cols: Z M L R Y K A
W: [116  92 129 159 160 122 148]
G: [151 121  88 110  99 121 136]
P: [169 124 161 143 157  60 114]
F: [115 147 129  90 162 114 154]
H: [127 151 188 103  57 107 118]
B: [127 101 116 146 148 114 123]
E: [157 138 101 130 172 117 167]
U: [102 135 138 113 126  99 138]
V: [121 172 146  54 168  70 152]
J: [111 141 121  88 159  87 154]
C: [ 98 114 172 196 149 165 112]
Q: [151 121  88 151 151 151 125]
len: [115 147]
2
down: [129  88 161 129 188 116 101 138 146 121 172]
L
all Q: [151]
1 4 5 6
down: [102 121]
Z
down: [ 60 114 107 114 117  99  70  87]
K

cols: Tal Zepod bub Mafi Luzu
T: [146  44 202 205 127]
N: [193 117  58  75 108]
D: [108 117  58  75 193]
X: [ 58 117  76 108 193]
S: [ 55  99 202 155  49]
perm: [108 193  58 117  76]
X
X?
[ 58 117  76 108 193]
perm: [ 58  76 108 117 193]
X
down: [ 75 108 155]
Mafi
len: [146  44 202]
3
len: [108 117  58]
3
down: [202  58  58]
bub

cols: falev Sem lubob nezin zus fas tuv
lobif: [153 147 146  99 134  94 132]
Bom: [135 130 128 133 135 129 133]
teb: [135  89 123 143 145 109 149]
per: [135 143 133 118 118 119 132]
dipat: [122 133 138 127 131 130 125]
kig: [122 112 138 127 131 130 125]
pud: [167  52  96 171 166 130 180]
nifov: [136 129 129 113 126 124 128]
segaz: [126 129 129 134 133 133 133]
kivu: [130 149 128 123 123 137 117]
tuvot: [128 125 121 127 139 144 138]
all segaz: [129]
2 3
down: [128 121]
lubob
len: [128 125 121 127 139 144 138]
7
all Bom: [133]
4 7
Bom?
[135 130 128 133 135 129 133]

cols: rebir navot kezum dige tapub bolil pap Rona
Luvum: [ 72 134 135 122  72  72 122  72]
piva: [164 161 153 112 137 148 114 147]
sugiv: [122  72 134  72  73 136 134 130]
timus: [123 161 147  98  94 105 142 132]
rada: [ 53  74  67 144  56  91 135 136]
nid: [164 156 150 117 147  95  97 112]
Fen: [ 77 107 118 142 104  99 129 114]
vamu: [178 144 118  69 136 130  75  96]
luta: [121 158 150 140 109 132 173 143]
all Luvum: [72]
1 5 6 8
down: [112  72  98 144 117 142]
dige
perm: [ 72  72  72  72 122 122 134 135]
Luvum
all rada: [67]
3
len: [ 77 107 118]
3
nid?
[164 156 150 117 147  95  97 112]

cols: zamor zeze zimuz kisip Tuze
sizig: [134  80  57 106 111]
raz: [171  70 118 143  96]
deru: [134  80  57 106 131]
deru?
[134  80  57 106 131]
len: [134  80  57 106]
4
perm: [118 143  96 171  70]
raz
len: [134  80  57 106]
4
len: [134  80]
2
len: [171  70 118]
3

cols: kizag Kerud saze bolup fakuz
tifi: [153 103 156  79 148]
kole: [ 60 114  51 105 114]
rikin: [114  51  60 104 114]
gek: [118 141 148  86 116]
Kad: [115 103 156  79 148]
gek?
[118 141 148  86 116]
perm: [ 51  60 105 114 114]
kole

cols: tizo subog ropip Fal
zaso: [158 100  92 138]
gepi: [140 125 114 123]
bag: [130 198 207 114]
Lis: [133 128 189 152]
dubel: [106 113  99 148]
zafa: [143 100  92 138]
Piraz: [128 109 141 132]
Keki: [126 101 100 118]
mef: [148 144 155 146]
fos: [127 117 127 113]
gufe: [107 107 122 138]
dubel?
[106 113  99 148]
len: [128 109 141 132]
4
all fos: [127]
1 3

cols: zuka Tenoz zege rade fuvor komun zev ler reni Lupad
todo: [161 112 133 129  98 190 142  80  72 136]
faz: [136  56 153 149  96 154 111 169 141 124]
kebaf: [ 81 120 134 103 111 121 176 176 109  75]
fura: [ 81 120 134 103 111 121 176 150 109  75]
faz?
[136  56 153 149  96 154 111 169 141 124]
all kebaf: [81]
1
fura?
[ 81 120 134 103 111 121 176 150 109  75]

cols: Zuvi kaga Mep dafun pevir nad gumov buz
Dul: [153 151 161  86 117 109 189 153]
Vop: [130 146  59  95 112  99 121 160]
moda: [151  48 104 109  88 160 125 108]
tovul: [ 73  42 136 144 122 132 145 132]
Pereg: [149 115 208 140 153 167 129  89]
Kibit: [ 81 115 121 182 121  81 117 127]
all Kibit: [121]
3 5
len: [130 146  59  95 112  99 121 160]
8

